[[116 134 126 124 107 133 111 127 149 118 111 143 129]
 [131 134 128 124 149 122 133 143 124 109 142 127 120]
 [107 141 147 131 133 147 138 127 138 120 138 127 123]
 [122 145 133 149 129 119 115 129 133 115 142 123 134]]
->
[[122 107 131 116]
 [145 141 134 134]
 [133 147 128 126]
 [149 131 124 124]
 [129 133 149 107]
 [119 147 122 133]
 [115 138 133 111]
 [129 127 143 127]
 [133 138 124 149]
 [115 120 109 118]
 [142 138 142 111]
 [123 127 127 143]
 [134 123 120 129]]

[[134 127  99]
 [134 130 101]
 [125 128 138]
 [130 131 114]
 [131 126 110]
 [135 127  99]
 [135 127  99]]
->
[[135 135 131 130 125 134 134]
 [127 127 126 131 128 130 127]
 [ 99  99 110 114 138 101  99]]

[[120 123 109]
 [130 110 139]
 [137 136 136]
 [143 146 147]
 [107 132 113]]
->
[[107 143 137 130 120]
 [132 146 136 110 123]
 [113 147 136 139 109]]

[[132 129 121 113 108 126 131 128 128 130 141 121 113 132 150]
 [130 126 125 144 132 120 125 125 126 128 135 141 117 124 138]
 [143 118 131 147 136 119 129 131 119 140 137 129 122 115 130]
 [128 130 130 118 128 134 117 130 119 128 121 132 131 123 114]]
->
[[128 143 130 132]
 [130 118 126 129]
 [130 131 125 121]
 [118 147 144 113]
 [128 136 132 108]
 [134 119 120 126]
 [117 129 125 131]
 [130 131 125 128]
 [119 119 126 128]
 [128 140 128 130]
 [121 137 135 141]
 [132 129 141 121]
 [131 122 117 113]
 [123 115 124 132]
 [114 130 138 150]]

[[128 141 128]
 [127 105 127]
 [126 155 129]
 [128 143 128]
 [126 151 126]
 [128 106 129]]
->
[[128 126 128 126 127 128]
 [106 151 143 155 105 141]
 [129 126 128 129 127 128]]

[[130 142 121 138 141 138 141]
 [148 124 134 114 100 133 101]]
->
[[148 130]
 [124 142]
 [134 121]
 [114 138]
 [100 141]
 [133 138]
 [101 141]]
---
[[136 108 141 106]
 [131 119 133 126]
 [137 119 127 133]
 [127 127 124 135]
 [122 134 122 120]]
->
[[136 108]
 [131 119]
 [137 119]]

[[150 118]
 [140 120]
 [149 120]
 [148 118]
 [149 120]]
->
[[150 118]
 [140 120]
 [149 120]]

[[109 111 102 106]
 [110 107 152 115]
 [155 155 153 145]
 [145 145 152 135]]
->
[[109 111]
 [110 107]
 [155 155]]

[[130 109]
 [130 151]
 [105 109]
 [132 138]]
->
[[130 109]
 [130 151]
 [105 109]]

[[145 110 141 108 141]
 [106 151 103 125 113]
 [138 145 121 138 124]
 [109 114 109 126 108]
 [143 143 117 113 138]]
->
[[145 110]
 [106 151]
 [138 145]]

[[129 136]
 [135 142]
 [148 121]
 [102 132]]
->
[[129 136]
 [135 142]
 [148 121]]

[[129 141 134 122]
 [139 135 115 145]
 [132 133 126 131]
 [136 157 131 125]]
->
[[129 141]
 [139 135]
 [132 133]]

[[135 130 131 130 125]
 [136 126 126 131 128]
 [156 117 117 142 132]]
->
[[135 130]
 [136 126]
 [156 117]]
